One vector is turned by the same rotation once a tick. Each row is the vector after some number of ticks, and that number follows the row.
The counts run from 0 to 167.
0.976 0.531 0.874 -1.555 2.511 0.840 2.175 -1.678 -2.168 1.733 -2.392
 -0.290 2.301 -1.460 -0.786 1.707 -1.992 -0.499 0.874 -0.284 -0.285
 0.092 2.308 1.586 0.019 -0.993 -0.681 2.650 0.020 -0.509 -1.513 2.125
 -1.131 0.029 -> 101
-1.170 -0.280 -0.472 0.755 0.050 -3.026 -0.280 -2.504 0.695 1.560 -1.591
 0.267 0.760 -3.281 1.735 0.143 -0.754 -1.650 0.112 0.693 0.974 1.349
 3.165 3.484 1.591 1.797 1.248 -1.170 1.354 1.027 -0.709 -0.165 -0.826
 -0.500 -> 114
0.314 1.208 1.699 1.673 0.725 1.055 2.499 0.967 -1.133 2.712 -0.833
 -0.361 -0.585 -0.597 -2.107 -1.939 -0.505 0.463 0.433 -0.068 -1.617
 -0.483 2.289 -1.010 -2.632 -0.619 -1.832 1.742 2.433 -3.036 1.623 0.483
 -1.118 -1.986 -> 93
2.831 1.657 -2.700 0.951 -2.423 -1.718 0.858 -0.840 -0.101 -0.998 1.223
 -2.058 -0.058 2.312 0.372 -2.336 0.166 1.092 1.048 -1.700 -2.336 1.242
 -0.614 1.736 0.401 -0.003 1.462 -1.077 -1.192 -2.246 -1.087 -1.129
 1.108 -1.502 -> 162
1.415 0.016 -0.045 -1.118 2.349 -0.512 1.450 0.530 -0.648 1.971 -2.918
 1.994 1.443 -1.854 0.247 -0.618 -2.190 -0.034 -0.091 -1.414 -0.376
 -0.096 2.198 2.379 0.983 -1.279 -1.058 2.852 0.148 -0.448 0.269 3.252
 -1.313 0.115 -> 103
0.541 1.381 1.314 -1.183 2.757 0.682 2.749 -2.266 -1.297 2.067 -1.909
 -1.700 1.647 -1.070 -0.747 2.331 -1.902 -0.683 0.755 0.461 -0.013
 -0.340 2.296 1.197 0.305 -0.148 0.088 1.647 -0.646 -1.805 -1.594 1.614
 -2.015 -0.266 -> 100
0.383 1.970 -0.862 0.487 -1.165 -1.069 2.492 0.526 -0.311 1.848 -1.176
 -2.119 1.088 0.167 -2.588 0.060 -0.409 -0.792 0.108 -0.416 -2.159
 -0.656 1.395 0.129 -1.287 -1.137 -2.673 1.959 2.219 -2.223 0.634 1.465
 -1.563 -2.341 -> 95
0.452 -2.963 0.397 1.388 1.755 2.656 -0.171 -1.560 0.607 0.320 0.957
 -4.351 1.815 1.778 -0.804 -1.141 0.291 1.310 -0.432 -2.371 -1.311
 -2.219 1.213 -0.132 0.090 -0.374 -0.854 0.812 0.730 0.996 -0.857 2.353
 -1.636 0.131 -> 68
-0.633 -0.313 1.701 3.154 -2.120 5.412 0.735 1.051 0.799 -0.142 1.227
 -2.030 -0.179 0.453 1.336 0.481 0.430 -0.522 2.086 -1.130 1.551 2.173
 0.798 -0.810 1.494 1.645 0.904 0.552 0.412 -0.784 -0.285 1.280 -1.258
 -1.256 -> 58
-0.645 0.389 2.152 2.290 1.108 1.624 1.969 1.613 -1.800 2.098 -0.574
 0.126 0.496 -1.240 -1.747 -2.383 -0.049 -0.305 0.891 0.168 -0.451
 -0.046 3.313 -0.602 -2.131 -0.977 -1.382 0.922 2.455 -2.455 1.456
 -0.398 -0.853 -1.779 -> 92
-1.505 -1.431 -0.250 2.665 0.439 -0.489 0.571 -2.017 -1.286 0.636 -0.071
 -0.505 -0.422 -0.564 -0.480 -4.045 -0.512 0.988 -1.102 -0.466 2.130
 -2.621 0.528 1.116 -3.244 -0.195 -0.449 3.298 -0.123 -0.911 -1.327
 2.030 1.661 -0.219 -> 77
-1.523 -0.038 -0.606 1.720 -0.332 0.006 -0.788 -2.220 -0.004 -0.856
 1.067 -2.691 1.905 0.515 -0.374 -1.323 -0.884 -1.370 -1.627 -2.597
 2.445 -0.926 -0.550 0.471 1.834 -1.265 1.235 2.410 -2.227 0.145 -1.461
 3.703 -1.514 -1.606 -> 72
0.708 1.115 0.280 1.802 -0.471 -0.110 -1.128 0.226 0.325 -2.251 2.043
 2.794 -0.973 0.108 -0.424 -2.748 -1.270 -1.446 0.186 -0.799 0.222
 -0.308 2.238 1.060 2.233 -0.724 4.847 0.497 -0.942 -0.653 -2.561 -1.050
 0.923 -1.012 -> 155
-1.776 -2.238 0.142 2.442 -0.028 1.091 -0.075 0.969 1.882 -0.793 -0.846
 -2.762 0.830 -0.012 -1.345 -1.829 0.087 2.716 -0.316 -1.979 -0.254
 -0.518 2.774 -0.270 0.419 0.948 0.977 -1.464 0.114 -2.462 -1.713 3.067
 -1.402 0.217 -> 65
3.414 3.161 0.651 -0.364 0.534 1.960 -1.019 -0.712 0.886 0.666 -0.278
 -0.187 2.377 1.754 -0.264 0.531 -0.700 2.531 0.360 -0.950 -1.840 0.826
 1.588 1.665 -3.457 0.778 -0.704 0.716 -1.103 1.983 0.731 -0.444 -0.870
 0.484 -> 134
0.006 -0.297 -0.596 1.773 -0.211 0.357 -0.979 -2.312 0.457 -0.141 1.220
 -3.005 1.026 1.709 0.203 -1.447 -1.287 -0.682 -1.872 -2.929 1.199
 -1.349 -1.507 0.244 1.545 -0.968 0.976 2.356 -1.177 -0.079 -0.514 4.323
 -2.241 -1.203 -> 71
1.351 2.005 1.146 0.290 0.608 -0.890 -1.212 1.227 1.291 -0.151 -0.514
 0.392 3.312 0.148 0.385 -0.602 -0.683 3.009 0.898 0.429 -0.569 2.754
 4.244 2.559 -0.855 0.315 -1.161 -0.832 -0.446 0.176 -2.095 -1.562
 -1.282 0.383 -> 131
0.236 1.436 -1.714 1.742 -1.930 -0.652 0.693 -2.232 1.807 -1.646 -0.249
 -0.551 -1.850 1.767 -0.420 0.113 -0.300 -0.749 1.863 -2.703 -1.805
 -0.146 -0.103 2.924 2.746 0.667 2.503 -1.758 0.052 -1.634 -0.691 -0.017
 0.175 -2.045 -> 31
0.147 1.492 -1.584 -0.586 0.603 0.316 1.750 -0.592 2.074 1.646 -2.166
 0.197 2.716 -4.047 -0.468 -0.551 -0.224 -0.258 0.182 -2.519 1.046
 -1.107 3.064 0.917 -0.177 -1.129 0.647 1.496 -2.116 0.135 2.304 0.613
 -0.397 -1.174 -> 106
0.882 1.150 0.090 1.656 -0.750 0.852 -0.393 -0.763 -0.204 -1.783 1.295
 2.080 -0.872 -0.044 -1.134 -3.148 -0.700 -0.126 0.431 -0.465 -0.131
 -1.136 2.728 0.605 0.359 -0.292 4.443 0.268 -1.331 -1.252 -2.786 -1.848
 1.578 -0.892 -> 156
3.454 0.956 -2.684 1.333 -2.195 -1.304 0.417 -0.286 0.145 -0.645 1.301
 -0.997 -1.144 2.542 0.354 -3.275 0.079 1.618 1.210 -1.676 -2.728 0.056
 -0.065 1.470 -0.164 -0.519 0.991 -0.334 -0.113 -1.906 -1.387 -1.253
 1.188 -1.500 -> 161
1.137 2.413 0.858 0.358 0.075 3.719 0.489 0.249 1.264 -1.846 -0.179
 2.133 -0.176 -0.676 -0.571 -1.808 0.825 1.164 2.402 -1.910 -0.656
 -0.665 3.006 1.747 0.928 0.734 3.261 -0.318 -0.906 -0.922 1.317 -0.623
 2.101 0.055 -> 25
-0.973 -2.085 0.067 2.028 0.485 2.250 0.032 -0.538 1.311 -0.502 -0.161
 -4.123 1.357 0.262 -1.608 -0.927 0.803 2.543 -0.507 -2.004 -0.751
 -1.314 2.937 -0.659 -0.454 0.544 0.751 -0.976 -0.160 -1.670 -1.422
 2.337 -1.125 0.282 -> 66
0.099 0.696 -1.046 -0.504 0.587 0.488 2.310 -1.235 1.951 2.440 -2.202
 -0.442 2.480 -3.895 0.387 -0.173 0.793 -0.887 1.156 -1.985 1.329 -1.621
 3.657 0.639 -0.206 -0.737 -0.078 2.057 -1.019 0.971 2.421 -1.032 -0.391
 -1.331 -> 107
0.943 0.794 -0.800 -0.744 1.725 -0.576 0.818 0.726 0.498 1.759 -2.902
 1.926 1.533 -2.652 0.392 -1.355 -1.933 0.709 -0.240 -2.378 0.272 -0.054
 1.872 1.914 1.399 -1.237 0.581 2.442 -1.127 -0.729 1.770 3.047 -1.654
 -0.359 -> 104
1.686 0.541 -1.947 0.580 0.080 -0.205 -2.721 -0.813 -1.625 1.618 -0.505
 1.746 1.351 -2.505 -0.098 -1.792 -1.480 -0.421 -1.947 -0.770 -1.891
 1.318 2.336 1.230 -1.573 0.678 0.057 -0.049 2.703 3.280 1.452 -0.116
 -0.552 -0.923 -> 119
-0.915 -1.438 -0.764 2.208 -1.749 -3.177 0.464 -0.294 -0.308 0.699 1.350
 -2.869 1.694 -0.356 0.239 -4.743 1.049 0.217 -0.041 -0.746 1.593 -0.216
 0.884 2.305 -0.734 -0.274 -1.243 0.824 0.937 -0.905 1.310 1.274 1.212
 -0.923 -> 80
-1.485 -1.290 1.167 3.319 1.034 0.545 0.240 -2.154 -1.204 0.949 0.244
 -0.228 -0.592 -0.581 0.152 -3.728 -0.414 0.798 -0.278 -0.678 3.030
 -2.360 0.732 0.976 -1.862 -0.673 0.722 3.213 -0.833 -0.660 -1.707 1.175
 0.363 0.156 -> 76
-0.425 -1.145 -1.268 1.888 -2.995 -1.395 1.051 1.079 -0.411 -0.552 1.175
 -0.718 -0.607 -0.561 1.122 -0.613 -0.384 2.486 1.090 1.373 1.220 3.217
 0.399 1.666 0.314 1.792 2.470 1.220 -1.835 -1.375 -3.475 0.602 0.149
 -1.464 -> 48
-0.005 2.161 0.284 -0.360 -0.702 -1.604 -2.044 -2.422 -0.170 -0.495
 1.327 1.407 2.834 2.193 -0.377 1.491 -2.655 -0.905 -0.723 -1.474 -0.830
 2.015 -0.602 2.783 -0.895 0.794 -0.523 -0.406 0.748 2.744 0.347 0.055
 -2.083 -2.071 -> 5
-0.993 0.465 -1.829 0.228 -1.383 -3.417 0.221 -2.716 1.185 1.506 -1.995
 -0.179 0.939 -2.730 1.340 1.130 -0.789 -2.952 -0.311 -0.135 1.119 0.770
 1.934 3.692 0.947 1.140 0.303 -0.292 1.785 1.116 -0.498 0.615 -0.687
 -1.025 -> 113
-0.526 1.179 -2.655 0.331 -1.317 -3.113 0.619 -3.083 1.183 1.540 -2.235
 -0.449 -0.073 -1.895 1.315 1.294 -1.149 -2.565 -0.352 -0.673 0.376
 -0.303 0.666 2.991 0.293 1.459 0.322 1.284 1.530 1.324 0.199 1.522
 -0.488 -1.331 -> 112
1.248 0.777 -0.325 1.554 -0.726 1.755 0.569 -0.906 -0.543 -1.852 0.864
 1.269 -0.736 0.246 -1.523 -2.770 -0.156 0.520 0.869 -0.857 -1.025
 -1.608 2.777 0.753 -0.715 -0.460 3.433 0.538 -1.006 -0.827 -3.328
 -2.678 2.522 -0.991 -> 157
2.872 2.939 2.702 -1.131 -0.040 1.072 0.732 -1.606 0.133 -0.886 1.223
 0.149 -0.457 2.187 0.863 1.065 -1.318 0.730 2.041 2.126 -1.955 -0.176
 1.319 2.972 0.621 2.035 2.472 2.115 1.190 -0.047 -0.840 0.412 0.291
 0.693 -> 19
-1.141 -0.456 0.151 1.956 -0.989 -2.794 0.521 -1.015 -0.332 1.525 2.068
 -3.683 1.188 -0.309 0.902 -4.705 1.128 0.686 -0.474 0.266 1.179 0.044
 1.126 2.097 -0.677 0.323 -0.383 -0.376 0.602 -1.759 2.053 0.649 0.387
 -1.254 -> 81
1.885 -0.337 0.274 0.618 -0.281 1.694 1.776 -2.170 -2.251 -0.578 1.854
 -1.258 1.477 2.364 1.743 -0.292 -0.279 0.046 3.177 -1.069 -0.524 2.870
 -0.222 2.161 0.825 -0.001 1.495 -1.161 -0.962 -0.970 -2.131 -2.216
 0.635 -1.343 -> 165
-0.138 -0.259 -0.831 -0.059 -1.979 -1.212 -0.659 -0.422 3.583 -1.662
 0.859 0.460 1.504 1.040 -2.851 -0.782 0.492 1.004 -0.103 -0.450 -1.753
 -1.355 2.899 3.549 -0.365 2.188 2.518 -1.798 0.231 0.843 0.710 0.532
 0.681 -0.313 -> 146
-2.182 -1.631 1.710 2.267 0.811 0.648 -0.125 -1.901 -0.440 -0.146 1.236
 -1.146 1.852 -0.301 0.699 -2.611 0.030 -1.366 -0.496 -1.722 4.321
 -0.960 1.130 0.465 1.226 -1.447 0.378 2.437 -1.558 0.178 -2.058 1.061
 -0.485 -0.774 -> 74
-0.649 0.281 0.827 1.109 -0.248 -0.486 1.090 -3.303 -2.485 1.791 2.139
 -4.665 1.896 -0.632 -0.006 -1.866 0.892 -0.815 -0.280 1.025 1.077 0.504
 0.797 1.369 -1.878 1.264 0.231 -0.032 0.363 -1.344 1.301 0.328 0.400
 -1.217 -> 83
0.816 -1.804 -1.383 1.693 -0.158 1.235 0.197 -0.360 0.594 0.483 3.510
 -0.044 0.157 -0.104 0.021 -2.615 -0.217 2.193 1.605 -2.126 -0.467 0.573
 0.987 -0.222 1.371 -1.033 2.509 0.726 -2.395 0.940 0.081 -2.846 -0.806
 -3.830 -> 41
-0.964 0.135 1.912 3.631 -1.426 5.475 1.011 0.127 0.420 0.239 0.305
 -1.684 -1.538 0.541 0.542 0.723 0.079 -0.365 1.643 -0.765 1.079 1.160
 0.450 -1.137 -0.001 1.967 0.871 1.051 0.854 -1.235 -1.524 1.934 -0.963
 -0.832 -> 59
0.269 1.359 -1.606 -1.077 0.967 -0.652 1.618 0.375 1.166 1.693 -2.609
 1.372 2.123 -3.422 0.031 -0.996 -0.927 0.276 -0.346 -2.459 0.892 -0.645
 2.673 1.379 0.489 -1.235 0.697 2.240 -1.758 -0.862 1.963 2.376 -0.932
 -0.476 -> 105
-2.135 -0.764 0.534 2.004 -0.150 0.630 -0.184 -2.118 0.002 -0.733 1.386
 -2.015 2.176 -0.097 0.054 -1.424 -0.207 -1.494 -0.779 -2.315 3.581
 -0.927 0.524 0.537 1.778 -1.817 0.871 2.557 -2.027 0.526 -2.010 2.419
 -0.888 -0.838 -> 73
0.656 1.631 -2.229 0.957 -1.125 -2.100 1.042 -3.716 1.790 2.761 -2.387
 -0.654 -1.532 -1.929 0.985 0.760 -0.893 -2.129 -0.050 -0.443 -0.265
 -1.605 0.255 2.580 -0.477 1.720 0.160 1.719 1.159 0.905 1.145 1.194
 -0.667 -1.001 -> 111
